(in the rows, 128 means zero)
The rows of X fall into a few groups and each row is roughly a mix of its group's hidden directions, except one row that fits no group.
X (105 x 10):
[[133 120  97 184 140 115  90 109 132 149]
 [126 101 166 167 121  93 161 125 133 155]
 [158 144  70 140 162 129 144 117 105 117]
 [ 96 143  82 104 166 160 146 134 128 123]
 [110 159 132  64 130 124 109 146 102 125]
 [118 107 161  71 113 134 151 154 136 149]
 [165 112 105 189 142 118 114 108 127 141]
 [131 154  87 125 163 131 136 146  79 106]
 [143 142  92 114 153 128 150 135  91  79]
 [ 71 160  98 140 141 162 138 117 132 136]
 [115 146 154 145 159  77  91 132 148 122]
 [ 93 160 115  76 148 129 120 141 105 104]
 [117 167 130  72 107 120  96 127 144 146]
 [123 171  86 109 148 120 108 131  84 118]
 [129 129 145  71  97 118 118 150 169 130]
 [110  97 146 176 121 147 162 135 151 101]
 [130 152 125  82 131 119 122 151  78  97]
 [131 120 145 177 139  91  97 105 155 148]
 [126 126 158 166 141  75  91 118 133 120]
 [ 81 131 168  95 120 121  95 137 146 147]
 [122  93 149 186 128 130 119 132 168 136]
 [104 128 162 134 129 136 106 111 172  80]
 [ 84 105 167 171 145 130 127 146 147 120]
 [104 142 112  65 132 156 143 145 113 111]
 [141 151  77 174 145 133 110 109 109 117]
 [109 167 137  75 133 120  94 137 108 109]
 [176 111  68 119 132 130 151 132 119 131]
 [140  91 149 162 105 152 147 130 149 171]
 [162 152 128 158 130  85 126 109 136  83]
 [101  94 155 184 129 147 133 134 156 129]
 [108 110 148 187 143 107 115 116 163 130]
 [114 115 135  94 122 143 163 137 131  67]
 [174 114  84 174 129 133 129 109 137 122]
 [119 130 119  70 105 173 149 137 131 144]
 [125 149  94  84 120 168 152 110 111 149]
 [143 152  95  84 131 135 144 124  76 123]
 [139 120  87 182 138 129  95 104 138 142]
 [135 130  95 182 143 104 101 102 118 151]
 [119  92 172 156 111 131 156 131 152 160]
 [132 127  72 151 138 157 130  97 110 159]
 [ 71 115 170 149 128 150 142 138 148 118]
 [ 84 128 170 141 110 147 134 116 173 124]
 [165 141  85 146 146 125 129 103  82 133]
 [186 141 114 142 126  93 106 109 104 145]
 [141 143  92  87 142  97 144 144  85 132]
 [133 125 137 104  77 155 136 112 178 138]
 [126 152 128  53 114 120 129 144 122 121]
 [143 127  94 188 143 107 107 101 123 137]
 [ 95 110 160 187 143 129 123 128 153 125]
 [ 96 146 157 119 146  70 138 127 111 106]
 [119 110 129  96  85 177 161 134 139 132]
 [ 87 119 136 108 126 162 161 156 126  88]
 [124 123 122  79 118 154 165 138 122  82]
 [136 101 117 169 151 138 176 121  93 122]
 [120 128 106  89 129 163 169 142 116  89]
 [124 109 146 178 138  88  87 138 141 133]
 [155 143  98 108 131 140 154 145  79  96]
 [134 173  90  99 124 125 141  94 100 148]
 [130  81 138 188 129 137 125 141 154 137]
 [ 63 122 138 115 137 162 142 149 149 121]
 [158 105 107 194 143 127 121 113 123 140]
 [ 76 120 177 134 126 132 129 146 163 119]
 [127 143  61 114 151 153 135 134 103 118]
 [107 119 155 183 160 101 106 134 146 124]
 [167 151  81 124 133 142 132 129  91 159]
 [147 150  83 160 139 115 125 125  83 152]
 [142 113  78 153 133 180 135 106 134 130]
 [167 150  86  89 128 139 138 127  92 133]
 [127 123 106 179 139 103  83 113 130 157]
 [ 88 103 161 136 104 165 149 139 159 126]
 [129 121 195 117 102 100 118 133 137 151]
 [150 119  85 142 129 182 148 107 139 109]
 [112 129 165 102 109 110 109 144 185 128]
 [169 109 111  81  95 124 122 153 149 141]
 [153 124  85 168 142 147 158  98 111 114]
 [139 145  62 135 144 162 116 123 114 113]
 [137  83 126 191 145 139 132 133 134 112]
 [124 141 147  65 111 155 156 143 134 111]
 [137 148  83  86 144 151 150 137  97 112]
 [132 138  75 153 140 135 128  93 101 163]
 [126 131 193 107 102 103 109 134 131 149]
 [ 93 155 134 177 147 127 103 105 130  97]
 [112 115 188 104  85 124 119 144 133 122]
 [ 85 110 136 137 144 157 147 121 167  89]
 [116 154 109 138 145  95 141 136  72 156]
 [168 124 103  76 119 111 140 147 103 149]
 [115  94 154 172 151 101 146 144  97 139]
 [140 117 175 128 126 111 149 152 143  75]
 [129 161 145 126 123  65  91 124 133 131]
 [ 97 143 140 162 147 118 111 104 148  77]
 [129 137 127 174 162  82  93 115 126 129]
 [122 120 179 135 125  86 101 157 150 110]
 [143 141  90 148 121 134  76 105 164 130]
 [158 134 120 159 118 123 106 116 128 192]
 [124 108 178  80 109 126 128 138 161 119]
 [109  98 152 145 106 158 169 142 146  95]
 [111 142 154  63 107 128 106 144 114 139]
 [ 91 132 130 183 138 144 144 128 108 165]
 [162 126 113 165 159  84  95 127 125 134]
 [151 155 103  63 116 123 132 127 104 127]
 [149 128 141 195 124  97 114 102 133 128]
 [132 109 154 155 128  98  97 142 182 135]
 [103 128 149  94 121 131 151 157 100 178]
 [132 145 108  81 119 170 170 117 114 124]
 [183 127  98 162 132 114 126  97 133 152]]
In each list below, two rows fit none of the groups, and each other row fits one group, some only roughly. Which are they? Name them in the order they come.
- K980: [111 144 155  64 108 141 121 150 146 128]
- K415: [145 145  77  85 137 130 131 142  90 131]
- K281: [117 128 149  75 107 165 117 154 158 121]
- K537: [148 123 113 195 139  98 135 105 118 132]
- K806: [124  94 171 159 120 136 132 145 178 122]
- K176: [ 99 113 171 170 128 129 130 111 166 109]
- K764: [146 146 111  97 124 161 175 117  89 135]
- K656: [ 82 108 177 139 122 122 115 131 167 121]
- K643: [150 140  81  80 134 156 149 107 127 133]
- K96: [147  88 122 169 140 162 158 131 133  97]
 => K806, K764
- K169: [124 132 150 174 130 101  89 125 130 172]
- K41: [136 143  87 162 143 109 129  94  93 156]
- K619: [101 109 175 141 124 133 132 116 177 100]
- K423: [140  93 140 180 135 113 105 138 168 140]
- K22: [121 160 118  77 147 112 131 139  81 114]
- K408: [120 126 126  74 111 182 140 140 145 120]
- K595: [108 141 152  63 103 134 141 151 114 127]
- K86: [ 90 119 190 112 122 132 121 135 159 117]
- K824: [162 120 116 182 145  99  99 112 142 140]
- K721: [114 107 167 142 124 109 127 139 189 110]
- K526: [100 144 186 112 121 119  94 118 146 106]
- K39: [164 138  81 172 153 132 141 122 114 146]
- K544: [154 150  79 137 133 146 158  89 110 116]
- K677: [126 141 130 203 133 113 109 106 126 134]
- K49: [ 90 100 171 137 133 121 122 169 159 121]
 => K595, K721
- K162: [104 140 163 159 141  87  88 145 115 123]
- K135: [112 127 149  62  98 150 138 142 126 117]
- K699: [101 145 137  78 136 147 154 137  92 100]
- K50: [ 81 122 175 158 123 116 103 150 135 140]
- K917: [ 96 113 158 176 114 160 141 106 151 130]
- K125: [165 148 103  84 111 138 121 126 100 164]
- K780: [142 111 114 195 150 105 134 110 110 123]
- K148: [177  99 113 172 131 115 117 113 113 155]
- K945: [155 130  64 162 142 128 143 119 109 127]
- K891: [103 132 111  71 140 158 136 144 138  93]
- K705: [187 117  82 127 108 140 132 112 119 145]
- K29: [134 150 156  71 107 114 109 144 104 150]
- K567: [156 112 136 201 121 113 127 118 132 135]
 => K699, K148
- K803: [120 150 166  88 111  97  97 148 151 119]
- K132: [110 114 174 186 115 110 111 135 134 127]
- K202: [137 143 130 176 147  88  88 127 113 149]
- K867: [126 151 125  57 120 148 150 128 120 112]
- K311: [104 117 162 179 140 112 110 125 169 128]
- K967: [176 129  81  96 117 146 126 141 111 146]
- K268: [182 142  80 121 126 138 147 122  97 132]
- K420: [ 99 148 164  73 127 101 118 144 113 128]
- K216: [108 142 186  88 104 122 123 144 125 109]
- K550: [106  84 163 157 126 127 126 162 163 131]
- K254: [127 148 118 159 136  74  91 110 117 152]
- K736: [105 138 124  92 140 134 143 153 103  71]
 => K867, K216
- K184: [ 94 119 176 141 119 124 116 138 181 126]
- K661: [126 123 176 128 127 108 104 116 186 127]
- K386: [ 85 118 138 183 159 121 128 134 141 103]
- K37: [150 116 138 202 127 113 129 125 128 148]
- K662: [101 114 175 170 121 132 120 114 169 124]
- K285: [121 163 167 102 123  90  94 128  99 124]
- K985: [109 117 164  69 126 103 151 149 126 127]
- K562: [109  83 163 168 145 110 119 158 126 130]
- K365: [159 142 103 141 133  84  84 112 125 156]
- K512: [106  99 158 175 117 143 127 127 173 135]
- K107: [124 123 158 157 123 105 100 122 188 134]
- K802: [106 113 139 188 132 130 118 122 163 160]
- K298: [119 135  96  68 132 164 153 130 131 118]
- K785: [147  97 128 184 115 136 119 116 170 144]
 => K661, K365
- K622: [180 138  84 136 148 110 137 103 111 109]
- K473: [113 144 163  64 117 127 102 137 135 117]
- K252: [154 102 167  90 109  89 143 134 147 124]
- K683: [138 110  93  71 133 157 139 137 143 102]
- K419: [177 138  75 126 144 129 146 104 115 114]
- K458: [127 134 145  53 122 117 119 145 129 110]
- K515: [136 134 136  67 109 156 145 159 132 104]
- K848: [125 144 158  90 122 104  90 145 166 108]
- K159: [104 124 134  63 115 159 148 128 149 119]
- K831: [108 152 140  62 126 122 107 144 104 121]
- K287: [ 74 136 176  98 125 145 125 140 142 121]
 => K515, K848
- K231: [157 146  76  93 144 142 149 122 102 113]
- K702: [145 107  89 183 144 153 143 107 122 124]
- K693: [109 110 186 165 107 109 113 133 147 136]
- K496: [130 164 108 129 119  94  74 108 140 151]
- K555: [179 134  88 141 149  98 111 122 100 135]
- K990: [117 134 179  99 126 114 111 125 173 101]
- K400: [145  98 140 186 106 137 143 120 160 146]
- K151: [139 146  98  69 133 120 131 149  91 137]
- K5: [161 156  96 150 124 131  83 118  97 147]
- K91: [137 111  91 189 149 132 129 104 113 140]
- K719: [ 93 132 187  98 117 120 110 132 152 120]
- K198: [134 110 161 190 119 101 138 112 136 148]
- K381: [149 158 104  69 139 107 104 133 119 112]
- K882: [143 137  98  65 125 143 127 151 103 143]
 => K990, K381
- K604: [167 132 116  72 118 128 149 126  89 120]
- K83: [ 94 120 165 185 131 116 112 151 126 132]
- K989: [111 156 134  90 110 166 150 112 115  88]
- K979: [148 139  81  93 137 154 162 126 105 106]
- K635: [137 175  93 116 120 104  97  98 125 154]
- K157: [ 71 135 179 140 142 120 126 138 144 114]
- K533: [106 119 103  90 142 167 140 135 155  89]
- K14: [162 139  88  82 114 140 142 123  92 132]
- K238: [114 118 169 178 121 105  97 128 144 153]
- K633: [110 140 128 159 153  94 125 104 137  74]
- K682: [145 141  98  77 116 148 151 130  86 129]
- K502: [155 155 109  76 137  92 110 139 105 125]
 => K604, K989
- K430: [148 139  75 176 146 117 135 119 102 132]
- K460: [154 138  80 174 137 124 118  91 127 126]
- K84: [ 96 149 146  72 135 105 136 150  99 129]
- K337: [139 149 116  60 128 114 115 147 101 129]
- K958: [123 132 153  99 137  81  94 161 156 126]
- K257: [155 115  67 144 134 167 142 127 128 142]
- K250: [127  87 110 188 146 136 111 128 130 152]
- K497: [178 128  69 106 126 142 121 133 121 128]
- K798: [148 154  96 155 146 110 118 100  82 149]
- K801: [158 122  88 142 112 166 153  98 101 138]
- K534: [118 159 160 135 132  84  88 112 126  97]
- K832: [145 123 173  72  97 133 132 131 135 111]
 => K798, K832
- K615: [105  99 134 129 127 181 142 127 175 110]
- K799: [121  85 118 189 147 133 109 132 130 148]
- K85: [143 148  70 119 120 161 122  92 128 144]
- K191: [132 161 109 104 161 105 125 128  73 116]
- K74: [140 106 127 194 125 108  99 114 129 149]
- K651: [104 113 187 107 121  94 143 130 151 115]
- K584: [148 129 106 183 134 105  90 109 150 118]
- K997: [136 155 103  74 108 151 148 113  98 124]
- K712: [154 147 105  64 125 104 118 144 112 126]
- K273: [102 111 165 189 128 111 125 138 139 112]
- K102: [155 127  96  81 116 133 156 150  91 137]
- K638: [145 155  78 158 133 115  97  93 128 140]
- K520: [150 156  89  91 129 137 113 141  84 146]
- K706: [137 143 105  68 144 118 133 119 113  86]
- K703: [126 164 110  86 150 111 130 130  78 117]
 => K74, K102
- K270: [ 98 116 178 101 113 148 153 132 163 117]
- K797: [134 164 101 102 145 128 136 111  70 120]
- K440: [138 121 182 153  98 124 105 119 151 161]
- K866: [183 100  87 156 117 139 127 119 126 146]
- K97: [133 172 112  79 143 105 124 121  92 117]
- K952: [147 140  86  93 134 159 167 133 106 108]
- K137: [125 157 158  68 114 116 154 140 116 113]
- K593: [156 123 108 183 160 103 110 116 106 135]
- K600: [140 145  87 170 141 102 117  92 108 147]
- K560: [129 135 132  51 122 136 122 149 126 112]
- K689: [119 115 169 174 127  91  98 123 150 130]
- K65: [134 117 126 187 139 104  96 120 161 148]
 => K270, K65
- K650: [ 93 105 175 166 109 133 119 138 155 142]
- K435: [175 129  75 126 150 102 120 105 117 123]
- K454: [158 148  93  70 133 132 135 120 102 120]
- K599: [144 174 123  76 107 131 141 115 144 100]
- K111: [ 84 128 173 151 141 111 114 137 167 118]
- K418: [167 133 112  92 118 123 118 132  74 152]
- K527: [159 104  77 136 133 166 133 125 155 108]
- K338: [128 137 150 190 122 130  95  99 146 118]
- K227: [153 145 104  73 120 131 110 148 100 156]
- K241: [102 107 170  96 111 162 137 143 161 137]
 => K435, K418
- K817: [ 89 146  97 104 162 154 145 151 108 105]
- K94: [105 122 175 151 144 107  97 150 160 109]
- K92: [161 155 106  71 117 101 107 128 125 134]
- K55: [154 142  74 148 135 142 148  89 104 131]
- K309: [134 143 143  62 119 108 122 152 104 145]
- K829: [145 161  81  89 118 134 137 112 103 154]
- K439: [165 149  97 159 151 105 115 128  86 136]
- K351: [108 104 181 134  88 135 122 135 155 151]
- K876: [121 137 169  83 108 121 110 155 160 108]
- K675: [ 97 108 186 144 116 140 135 126 168 124]
- K51: [133 149 111  86 151 106 125 128  99  78]
- K246: [127 143 109  74 100 162 157 121 107 126]
- K760: [108 110 159  88 111 159 115 162 160 125]
 => K94, K829
- K962: [143 119  79 156 140 165 155 100 111 131]
- K18: [123 150 114  59 134 133 129 139 100 107]
- K70: [169 122  89 105 143 130 143 150  90 153]
- K778: [133 125 155 179 125  96  93 121 134 161]
- K466: [ 84 148 142  80 132 140 149 144  98 112]
- K889: [117 148 167  66 107 117 131 148 132 125]
- K10: [169 145  80 134 155 114 134 117  94 111]
- K869: [163 129  75  88 129 138 138 140 100 142]
- K320: [ 79 140 152  82 126 138 126 155 144 105]
- K147: [176 105  97 177 131 122 116 116 131 146]
- K671: [168 156  96  95 139 108 109 117  93 137]
- K424: [ 85 129 150  87 110 160 159 147 122 116]
- K64: [ 83 133 172 107 109 138 134 134 170 117]
 => K70, K320
- K283: [126 131 114 100 131 161 185 121  91 132]
- K886: [168 144  83  88 134 105 114 131 109 110]
- K860: [127 135 146 194 137 102  99 133 115 146]
- K623: [130 157 112 172 145  81 112 111 100 127]
- K376: [ 93 118 193 137 124 113 128 125 157 114]
- K601: [122 110 128 205 135 130 133 125 146 139]
- K754: [110 133 157  87 125 151 141 149 153  80]
- K205: [166 131 158 153 117  79  95 135 136 143]
- K31: [162 125 106 183 152  96 122 105 137 131]
- K153: [116 100 174  89 107 151 146 146 152 140]
 => K754, K205
